In the data rows, 128 means zero.
Each pair is two rows. How far apart are they, by a hidden measure? 0 means very close, and 40 very far. Two or three weighted sums of its numbers give each row a place; it is the straight-line distance between the places.
79,170,123,107,119,159,87,130,130,109
118,162,98,173,107,172,86,128,98,114 -> 5
182,58,164,155,132,82,171,123,154,153
88,89,68,50,130,85,118,132,154,154 -> 23
107,146,162,108,125,184,102,149,158,164
114,156,87,182,126,178,97,135,109,108 -> 7
97,169,77,164,123,146,91,125,107,107
197,128,150,134,121,87,123,114,58,118 -> 28
168,172,127,144,119,153,98,127,82,132
177,47,154,170,124,89,164,117,147,143 -> 39
184,114,163,144,122,44,166,112,65,116
90,166,86,145,121,147,77,128,117,97 -> 22
170,170,136,134,116,145,113,116,68,133
129,159,139,162,113,136,102,105,55,80 -> 24
83,79,52,93,134,77,131,124,161,141
105,83,173,121,125,156,207,147,168,145 -> 22
80,155,139,66,124,157,132,134,160,155
106,159,136,59,112,157,114,152,162,143 -> 8
171,62,165,137,124,147,164,135,167,98
185,68,178,161,119,118,138,131,138,159 -> 15
178,129,165,165,125,88,131,124,59,81
80,124,76,41,131,86,116,134,152,149 -> 31
117,101,177,131,113,183,108,119,176,168
88,96,45,75,146,76,122,126,148,122 -> 24
89,151,75,185,122,156,98,137,114,126
134,174,101,156,122,160,81,133,100,102 -> 20
84,179,89,153,135,143,100,127,132,129
188,125,165,154,132,93,134,109,53,118 -> 34
182,74,154,139,112,145,169,150,173,120
107,157,79,176,120,165,94,143,104,135 -> 22
118,159,98,164,109,188,104,138,95,131
171,108,155,149,125,22,201,99,82,128 -> 30
120,157,134,53,121,156,182,136,166,105
76,167,122,102,120,160,91,127,144,138 -> 35
160,133,152,139,131,32,231,89,107,141
83,165,73,137,141,153,103,131,122,105 -> 19
98,171,128,80,125,161,99,134,156,150
108,149,148,85,113,170,180,134,176,92 -> 10
174,99,156,147,129,22,198,104,87,130
165,130,153,147,138,32,227,91,106,143 -> 10
99,83,164,78,130,164,151,168,167,139
89,170,91,146,137,152,83,130,123,97 -> 15
177,135,152,161,134,132,110,109,55,90
75,160,141,75,120,145,119,142,157,152 -> 32
191,68,159,141,130,135,171,133,156,107
85,178,95,126,119,120,75,131,134,129 -> 39
75,91,50,106,149,72,130,139,155,123
85,108,72,52,117,90,104,131,166,145 -> 1
81,125,76,47,141,93,104,128,161,147
161,168,159,161,129,150,100,108,79,134 -> 23
119,167,93,162,123,177,106,133,98,97
114,64,162,108,117,168,162,136,177,157 -> 24
161,92,185,149,110,160,154,139,176,112
79,115,59,146,114,139,74,132,129,138 -> 28
64,104,58,133,118,130,107,140,147,126
87,102,51,57,138,88,118,123,148,128 -> 16
191,124,142,151,111,82,114,115,55,109
87,103,80,37,131,104,111,144,151,152 -> 23
82,147,154,67,123,165,123,135,162,141
84,90,53,72,148,76,122,121,155,139 -> 12
83,163,130,69,103,153,100,120,144,141
71,130,66,154,119,142,85,140,121,116 -> 9
99,158,86,162,101,160,80,117,98,132
83,87,61,60,129,90,110,119,149,149 -> 1
75,76,61,85,128,92,109,135,147,129
104,162,121,64,121,159,143,119,183,127 -> 27
157,109,175,118,105,162,103,133,183,161
119,168,104,155,122,166,84,116,81,104 -> 16
78,97,56,73,137,91,124,129,162,142
148,122,176,97,126,187,118,150,168,128 -> 33
127,79,188,122,125,138,190,132,185,125
87,160,114,49,131,141,120,147,154,132 -> 30
78,163,119,70,116,149,99,127,149,123
122,155,112,179,101,173,78,131,94,124 -> 5
147,132,163,141,121,181,97,140,182,148
178,74,172,155,120,139,171,150,155,99 -> 12
72,97,44,131,161,103,139,122,147,104
172,100,154,141,130,31,215,97,88,132 -> 19
124,168,135,174,121,155,90,113,82,86
177,62,164,159,139,119,165,136,152,175 -> 5
159,172,137,157,138,142,114,123,66,154
90,164,132,48,123,132,107,135,156,128 -> 16
110,161,101,174,135,170,78,131,105,101
161,125,165,143,130,28,216,105,90,127 -> 14
135,163,84,164,122,169,111,119,77,116
165,87,168,138,100,156,171,132,187,124 -> 23
179,138,167,159,112,102,118,123,64,90
67,101,52,127,139,120,101,140,137,126 -> 29
178,151,151,160,125,74,135,116,58,96
105,151,167,114,109,180,99,125,165,148 -> 15
89,170,131,114,122,169,104,152,146,146
183,129,159,163,114,89,121,118,53,109 -> 26
131,166,98,162,105,177,86,109,104,118
85,135,88,39,135,109,101,140,154,147 -> 7
85,151,144,60,129,151,116,136,160,165
163,170,146,153,145,165,109,123,84,133 -> 24
98,169,85,159,147,145,89,131,103,92
118,164,106,146,112,176,79,108,89,113 -> 7
85,126,60,172,125,153,83,116,134,115
162,135,155,137,132,31,227,98,100,134 -> 14
161,165,141,155,122,151,96,117,69,115
74,174,113,108,142,134,86,138,123,113 -> 20
172,120,154,98,118,160,104,154,186,120
69,169,116,114,133,149,94,144,124,119 -> 22
164,170,158,151,125,107,140,124,61,147
162,76,171,168,118,136,177,128,183,108 -> 21
132,168,101,165,109,157,96,125,73,119
164,132,144,137,138,30,229,92,98,133 -> 10
90,158,131,47,123,127,101,135,163,126
93,172,86,132,132,164,103,136,149,115 -> 11
77,147,105,48,139,120,100,126,163,137
178,49,161,164,125,98,162,109,148,150 -> 29
74,163,123,75,136,141,97,123,154,152
107,165,96,169,123,153,81,139,101,91 -> 5
132,178,110,177,129,89,202,96,86,154
108,165,142,66,118,156,173,133,169,125 -> 17
172,74,164,162,129,128,184,144,175,104
112,159,107,166,127,174,95,160,90,123 -> 20
146,144,166,142,117,167,106,142,170,183
87,175,86,135,127,161,105,128,131,119 -> 13
140,168,112,164,115,166,83,138,90,126
128,176,116,178,128,153,92,128,87,105 -> 6
99,142,61,157,117,172,105,127,117,95
168,157,130,162,128,134,84,117,63,137 -> 17
143,121,174,102,113,168,92,160,171,149
170,152,139,174,110,135,109,144,66,105 -> 8
158,111,161,147,132,26,226,93,101,135
81,76,55,99,131,105,107,130,159,135 -> 14
171,60,176,161,147,125,167,123,164,118
75,118,86,48,140,88,97,134,161,144 -> 29
182,123,162,167,133,79,118,122,54,114
165,173,148,146,126,130,93,128,76,141 -> 18
83,176,125,78,135,146,96,119,133,114
166,165,148,162,137,148,104,113,73,144 -> 15
161,85,158,109,113,179,114,130,178,153
78,95,41,113,149,87,136,130,148,102 -> 24
